One turn moves each row of this set onto another row. After a few examples, where does it send each row asked below?
lirog: [  2.1   6.9 -10.5   5.6 -21.0  -3.2 -12.1   9.7   3.5 -25.7  -7.8  17.4
  -8.3   4.3  24.4 -10.2  17.4  17.0]
mur: [ -7.9   3.4 -22.7  17.6 -26.5  -9.2 -24.6  19.0 -16.6   6.7  -2.3  31.0
  -9.5 -17.6   5.9 -11.5  33.8   6.8]
tubiv: [  3.5   3.0 -18.9  -0.5 -16.4  -6.9 -16.8   6.8 -16.4   9.7  -8.5  33.5
  -8.5   2.7   8.3  -8.1  20.3 -18.1]
zerul: [ 18.3  -6.8  -8.7   3.1 -20.4 -11.4 -11.9  10.3 -12.4   1.3   3.5  23.2
   0.1   1.2   9.3 -11.8   6.5   0.3]
fono: [ -0.7  20.4 -21.0   7.9 -13.1   9.6 -23.0   9.2  -9.2 -19.8  -8.3  27.7
  -8.8  11.9  16.6  -6.9  31.4  10.8]
fozo: [  6.9 -16.9 -14.0   6.8 -23.6  -8.0 -14.1  14.7  -5.9   7.4 -11.9  33.0
   0.0 -11.1  25.2 -12.4  18.5  -6.2]
ren: [ -3.6  -8.0 -13.5  10.7 -25.0  -5.5 -21.6  19.0 -12.0   6.8  -9.1  40.8
  -3.5 -17.0  20.4 -13.4  28.2  -7.8]
rarol: [  6.9  12.9 -16.2   3.2 -14.5   5.5 -15.3   2.8  -6.2 -23.0  -5.9  20.7
 -11.2  13.6  20.5  -6.9  20.4  11.2]
nimaz: [  8.0  16.8 -12.4   3.8 -15.7   4.8 -16.6   4.1  -2.4 -21.0  -8.4  21.9
  -9.1  11.7  20.0  -6.7  18.7  14.6]
deg: [ -9.3   6.3 -16.9  10.5 -22.9  -4.4 -16.6  20.3   4.0 -25.3 -11.7  20.4
  -4.4  -0.5  23.2 -10.4  24.6  17.9]
metas: [ -8.4   1.4 -19.8  12.4 -21.4  -1.5 -15.7  17.3   1.8 -25.6 -10.1  21.2
  -4.2   0.5  26.4 -10.2  27.7  16.8]
dilas: [  5.3 -16.5 -12.7  10.3 -25.9 -15.2 -14.2  24.0  -6.9  -1.8  -0.2  25.0
   5.6 -10.8  14.7 -13.1  13.5   5.5]
Miki: [  2.4   1.7 -15.1   5.9 -20.2  -1.9 -11.2   8.3   1.2 -26.0  -7.1  16.7
  -7.7   7.3  26.0 -10.2  19.3  15.2]
vete: [ 16.7   3.0 -25.3   4.9 -16.6  -5.8 -17.6   0.7 -14.7  13.2  -4.9  20.2
  -7.9   4.2   2.1  -5.6  16.8   4.1]
gofa: [ -5.0  -4.6 -17.5  15.6 -23.4  -9.0 -23.7  31.2 -12.1   1.5  -2.9  34.8
   7.8 -13.5   9.3 -12.8  26.7   4.0]
suz: [ 16.1  10.0 -13.6   4.0 -14.2  -2.4 -21.0   9.9 -21.7   5.8   2.8  31.4
  -1.5   5.7   1.0  -8.8  15.2  -4.1]
laneb: [-10.0  13.1 -23.5  12.8 -17.5   5.3 -23.2  18.9  -4.0 -22.3 -11.3  27.9
  -4.5   3.8  20.7  -8.9  34.8  14.4]
noro: [  3.5 -11.9 -16.5  16.4 -30.4 -10.8 -18.3  15.1  -8.2   5.1  -3.2  25.9
  -5.7 -21.3  17.6 -12.5  24.3  13.7]
Bem: [  2.0  11.3 -18.9  12.1 -16.3  -0.7 -29.0  22.8 -21.5   6.4  -0.9  39.1
   3.4  -3.1   1.3  -9.4  28.5  -1.3]
bobun: [  0.3  11.9 -28.7  10.2 -18.4  -6.0 -25.1  10.3 -20.1  11.7  -3.6  27.6
 -10.8  -2.7  -3.8  -6.4  28.1   1.0]
Bilet: [ -5.7   5.4 -16.2   6.4 -21.1  -4.3 -23.1  14.5 -18.4   8.1  -6.9  41.2
  -9.0  -8.3  11.0 -10.5  29.5 -15.6]
Doluk: [-10.5  16.8 -22.0  10.9 -18.1   3.0 -23.7  21.0  -0.9 -21.2 -14.6  26.6
  -2.6   3.7  18.1  -8.0  31.4  15.2]
Vun: [ 11.8 -10.0 -17.0  -0.9 -17.7  -8.4 -12.4   6.7  -8.7   9.4 -10.9  28.2
  -3.5   1.4  16.7  -8.5  13.7 -12.6]
nafi: [ 18.4 -12.2 -18.1   8.9 -24.3  -9.2 -13.7   4.1  -7.1   8.8  -4.7  19.1
  -5.1  -8.0  15.5  -9.3  14.5  11.7]
dida: [  0.5  23.2 -18.9   6.6 -13.0   8.1 -23.9  12.0  -5.2 -18.0 -11.8  28.0
  -5.9  10.0  15.6  -6.5  27.5  13.6]

deg moves to lirog
dilas moves to zerul
Now these:
bobun moves to mur
Miki moves to rarol
tubiv moves to Bilet

One turn moves each row of this set onto another row. After a few examples, where does it send each row asked below?
M: [-18.1   1.7  -4.1   5.6  -3.5  -0.3  -8.9  -2.8  -2.2   0.4   0.4   0.6
   2.2  17.7  -0.4  -2.6 -10.5   4.0]
E: [ 26.9   6.7  -2.3  -4.8   1.0  -4.2 -10.6  -0.9  10.0   7.0   3.2  -4.4
 -15.9   7.5 -10.8  -5.0  -7.1  -4.4]
U: [-11.6   7.0  -3.4  -1.1  -5.4  -8.0 -16.9 -13.1  -8.9  13.2  10.5  -1.2
  -9.1  -5.7   9.3   3.9  -5.3  -9.2]
W: [ 10.7   5.0   9.7 -27.2   6.5  -2.5  -2.8  -3.1 -12.0   1.5  -9.6   1.2
 -12.8   4.1  -4.2 -11.1   1.9   1.6]
F: [-13.7   1.4  -2.1 -18.3   2.1  -2.3  -8.1 -12.2   6.0   6.6   9.7   2.2
  -1.3 -15.1  12.0  -4.9 -10.6  -4.1]
P: [ -0.5  -3.4  -7.3  -2.3  -1.6 -16.5  -7.9   9.5  -5.9  11.5  14.9   2.8
  -9.5   1.5   7.4  -2.5  -9.5  14.4]
L: [  2.7   2.7  -2.1  -4.9 -13.9   6.9  -3.4 -19.2   2.2  26.2   0.9  -9.9
 -13.0  -8.5   4.8 -11.8 -15.1   4.2]
G: [ 20.2  -0.3  -8.6 -11.0   3.7  -1.2  -9.3 -13.5  14.3   4.6   0.1   4.1
 -17.4   7.0 -15.8  -4.4 -14.4  -2.7]
D: [  5.8  -0.5   9.4 -28.0   0.1  -1.2  -7.3   5.9   1.4   6.1  -3.8  -0.8
 -27.4   3.1   1.4  -1.9  -5.2   7.4]
Z: [ 10.7   2.5   6.6 -24.7  -8.2   2.8  -0.5  -5.6  -3.5  -2.2 -13.9  -4.9
 -22.0   2.9   3.9 -14.5 -15.8   0.2]
V: [ -6.5   1.7   3.7   0.9 -18.0   8.1 -20.6  -9.6   5.3  17.7 -10.7   5.4
   1.7   0.3   1.3   1.2  -5.2   0.0]
X: [  5.7  -2.1  -1.0  -6.4 -22.7   0.6 -11.9   3.9  -1.6  13.1  -5.6   4.0
   6.4  -2.1  14.7  -7.3   2.2   6.3]
Y: [-15.8  -5.8  -1.5  -4.5  -6.8   1.8   6.2  -1.9  -2.0  17.1   6.2  -6.4
  -4.4  12.9  -8.5 -14.9  -5.4   2.7]
C: [ 28.5   1.3  -3.1  -6.4   8.1  -0.5  -7.1  -8.6   9.4   0.4   1.2   4.1
  -9.9   8.1  -1.3   1.9 -12.1  -4.3]
N: [ -2.0   2.6  -0.5 -12.1   3.8  -2.1  -4.7  -7.4   7.1   7.1 -10.8  -1.2
  20.6   0.4  -5.5  -5.9  -8.3   9.5]

G moves to E
F moves to Y
N moves to L
Now these:
U moves to M
W moves to Z

One turn moves each row of this set onto another row. After a few examples, where does it send each row asked below?
Depa: [  9.8  -3.6  -3.3  -6.3  -3.6  -3.1   1.5  -3.3  13.9 -11.3  -3.4  -1.0
   8.8   0.4  -4.4 -14.5  -9.3  -7.8]
livon: [ 10.1  -8.3   6.7   0.8  12.4  -8.5  -2.1  -6.0   1.8 -10.1  -6.8  -4.2
   2.7   0.1  21.1   1.1   4.9  -4.4]
Zeraf: [ -5.4   2.0   5.9  -8.0   7.2   4.4 -10.5   7.4  -7.6  10.0  -3.3   2.3
 -13.1  -1.2  -0.2  19.3   6.2   1.8]
sev: [ 5.9 -6.2  8.1  4.4 16.8 -6.0 -5.1 -2.9 -8.6 -3.3 -5.9 -0.4  0.1 -2.9
 19.6  6.9 10.7  0.5]
kifa: [ -4.5  -2.7   3.6 -17.5   8.9   5.6 -14.4   5.2   3.3   2.6  -8.0  -3.5
 -11.4   2.1  -0.2  14.9  -8.4   1.1]
kol: [-13.0  12.3   1.8  12.2  -5.9 -10.4  12.3 -10.7  -9.9   3.0   9.7   6.0
  -0.9  -1.6  -8.2   1.0   2.2   1.6]
vodi: [ -7.8   1.5   4.3  12.4 -10.1  -9.6   9.0 -20.9   3.8  -7.4  14.4   8.8
  -5.0   4.2  -2.8  -1.3  -1.3  -4.1]
gavos: [ 8.8 -7.8  7.0 -1.7 15.3 -6.4 -5.7 -4.9  0.8 -8.0 -8.9 -5.7  4.3 -0.7
 18.9  1.8  3.0 -3.8]
tofik: [  8.2  -6.6   8.1   6.5  13.7 -10.6  -0.3 -10.3  -4.1  -8.4  -3.5   0.7
   3.2  -0.9  20.5   5.0   7.5  -1.6]
Fetis: [  0.7   1.0   5.6  11.7  -8.7 -12.9   8.7 -17.2   3.6 -11.1  10.6  11.1
  -5.8   7.8   1.8   8.8   3.4  -4.2]
Gonat: [ -3.7   0.7   0.1  -4.8  12.5   7.5  -8.1  12.8 -11.3  11.0  -4.6   6.3
  -5.2  -9.0  -5.7   3.2   2.4   5.9]
luvo: [ -5.0   7.2   6.7  11.7  -1.6 -10.0   1.2 -17.1  -9.6   1.0  10.6  10.6
  -4.2   2.2  -0.9  15.1   9.4  -2.7]
Bolep: [-12.4  -2.0 -10.6  -9.8   9.2   2.6 -13.5  -0.1  -0.3  10.1  -3.7  -2.3
  -6.7  -1.1  -1.9  12.5 -10.7   7.2]
kekug: [ 6.1 -5.1  8.7  7.5 15.7 -9.3 -2.7 -8.3 -8.3 -4.9 -4.1 -0.4  2.9 -3.1
 19.9  6.4 10.0 -1.6]
ler: [ -2.5   4.6   0.9  14.9   4.0  -6.9   5.4  -9.0 -13.8   2.8   9.5  17.3
  -0.4  -6.4  -5.0   1.6   6.1   4.3]
Vevu: [-14.8   6.8   1.9  -4.2   3.8   2.7   2.3  11.4  -9.1  11.3  -1.1   1.7
 -13.2  -3.5  -7.9   6.9  -0.5   9.2]
leneb: [  1.3  -2.8   2.2 -19.0   3.2   0.8 -12.1  -3.7  11.9  -5.2  -8.0  -9.5
  -0.4   4.6  -2.0   5.2 -12.8  -6.9]
fose: [ -2.2   2.1  -0.2   1.2 -14.5  -9.9  15.9  -2.7  13.7 -11.2   2.4   0.1
  -3.7   6.1  -4.4  -9.4  -7.7  -2.6]
Kamod: [-14.9   3.5  -1.3 -13.4   5.9   4.5  -3.3   7.2  -1.0   7.4  -6.0  -4.7
 -10.1  -2.2  -8.4   2.5 -14.5   8.3]
Letuf: [ -1.0  -3.7  -2.1 -13.7  11.8   8.2  -9.7  10.9   0.3   2.7  -9.2   1.0
  -3.7  -5.3  -5.9  -1.1  -9.9   3.8]
ruz: [-7.6  5.6 -6.3 10.7 -4.5 -3.8  1.5  1.8 -7.7 14.4  6.8  5.9 -5.5 -2.3
  0.0 12.1 17.9 -0.1]
faz: [ -1.9  -4.4   2.6   3.9 -13.7  -5.7   9.3 -11.4  17.4 -13.8   7.4   3.3
  -7.1   7.5  -0.4  -6.5  -5.0  -6.8]
bure: [  2.6  -4.4 -11.3  -9.0 -10.6  -2.8  -1.1   4.4  19.0  -2.8  -5.2 -10.5
   1.9   4.6   1.2  -1.8  -2.2 -10.0]
taga: [-12.1   6.8   6.5  13.3  -5.5  -5.6   4.4 -14.7  -8.1   5.9  13.4   6.8
  -3.6  -1.3  -5.8   4.6  10.0  -4.5]
Zogul: [ 10.2  -8.4   7.0   4.9  12.6 -10.6   0.0  -8.2  -0.3 -11.7  -4.5  -1.4
   3.4   0.6  20.3   2.7   6.2  -2.9]
rofo: [  4.5  -4.5  -2.9 -14.3   6.4   4.3  -6.6   3.1   9.3  -5.6  -8.7  -3.1
   3.9  -2.4  -5.7  -8.7 -15.2  -2.2]
rovol: [ -6.3  -0.1 -11.1 -15.1   2.2   1.5 -12.5  -0.2   8.0   7.2  -6.7 -12.5
   4.4   0.3  -2.7   2.8  -8.7  -5.6]
Ruf: [ -7.6   6.2   0.1   9.9  -9.4 -13.3  17.7 -13.3   2.5  -8.2   8.9   6.0
  -4.4   2.7  -5.4  -3.9  -5.7   1.3]
lizar: [  2.1  -7.3 -12.0   1.8 -13.2  -8.1   7.8  -5.4  19.6 -10.6   1.7   0.9
  -5.2   7.7   4.1  -1.0  -6.0  -2.4]
puzi: [  4.1   0.9   0.1  16.2  -4.3 -10.0  11.5 -10.6  -1.3  -8.2  10.0  16.0
   1.7  -1.5  -1.8  -4.9   2.4  -0.6]
duka: [ -9.5   4.4  -2.6 -15.6   0.4   1.6  -1.2   2.9   7.0   1.1  -7.7 -12.0
   0.2   0.6  -9.6  -6.4 -16.0  -2.0]
bama: [-14.2  12.5   2.5   6.4  -1.8  -3.2   6.8   3.2 -13.4  13.0   4.7   4.5
  -7.0  -4.9  -8.4   5.5   7.7   3.6]
Miva: [ -5.4   5.8   1.7   6.6   9.6   1.4  -3.1   1.8 -17.4  11.6   3.6  11.9
  -1.7  -9.0  -7.0   5.1   8.3   4.4]
rilod: [-14.4  -0.4   5.1  -5.1   5.6   8.0  -7.4   6.0  -5.9  11.5   1.1   3.4
 -18.6  -3.2  -3.6  10.9   0.6   5.5]
kulig: [ 6.9 -8.3  6.3 -2.7 18.1 -5.1 -7.4 -3.2 -2.2 -6.2 -8.4 -5.3  2.4 -1.7
 19.0  5.1  3.1 -0.5]
Dezuk: [ -7.5   6.8  -8.0  14.4  -6.9 -11.9   4.4 -15.6  -5.0   6.7  10.8   4.3
   5.2   0.0  -1.3   7.4  10.1  -5.3]
tel: [ -4.4  -0.9 -11.2  11.4  -8.4 -13.7   7.1 -19.6   8.3  -6.7  10.0   6.7
   0.7   5.6   0.9   2.9  -5.7  -1.1]
boz: [ -0.7  -5.2   2.7  -9.0 -12.2   0.4   2.2  -1.1  19.9  -8.0  -1.1  -8.2
  -2.7   5.0  -3.0  -9.7  -5.0 -12.4]
vefe: [ -7.3  -1.7   1.3 -17.2  -0.8   4.9  -9.3  -1.9  12.8   1.0  -4.5 -12.5
  -0.6   1.6  -6.2  -4.6 -10.6  -9.2]
podu: [-11.2  -0.5  -8.5   0.8   4.6   1.8  -4.4   7.6  -5.9  12.2   1.0   6.2
 -15.2  -2.2   1.3  16.5   4.8   9.1]
mazev: [ -6.6   8.9   7.5   3.8   4.1  -1.7  -5.7  -3.6 -14.4  10.7   5.1   6.2
  -7.0  -1.7  -1.9  18.4  14.1  -2.0]
Bege: [ -3.6   3.6  -0.3 -10.5 -10.8  -4.0   7.7   2.5  14.5  -6.2  -4.5 -11.0
   1.1   2.5  -6.6 -10.3 -10.4  -6.3]
kese: [-14.7   5.8   6.8   6.7  -1.5   2.1  -0.9   0.7 -10.1  13.6   8.1   6.2
 -12.2  -3.8  -3.9   8.5  14.2  -0.4]
Risu: [-14.1  -2.0   2.6 -14.7   7.7   8.2 -13.1   1.1   2.0   6.9  -3.8  -4.7
 -10.0  -1.6  -5.6   4.7 -12.0   1.5]
sevu: [  9.7  -2.2  -0.8   6.7  -8.5  -8.9  10.7  -6.6  10.5 -13.4   4.2   7.9
   5.8   0.0  -2.1 -12.5  -1.7  -6.4]
zulit: [  7.4  -1.2   3.5 -11.1  -7.9  -5.1  -2.3  -7.6  17.3 -11.3  -3.5  -8.5
   3.2   7.4  -0.4   1.0  -5.1 -13.5]
noka: [  8.1  -1.3   4.2   2.0 -14.3 -10.4   7.4  -9.9  15.2 -14.8   3.7   2.2
  -2.5   8.8   2.8   1.2   1.7 -11.2]
Boden: [ 5.5 -7.7  7.3  0.3 18.1 -4.5 -6.6 -2.3 -5.9 -4.7 -7.9 -2.3 -1.1 -2.7
 19.9  7.1  6.0  1.0]

Ruf moves to Vevu
puzi moves to Gonat
Now these:
zulit moves to luvo
vodi moves to rilod
livon moves to kekug
ruz moves to rovol

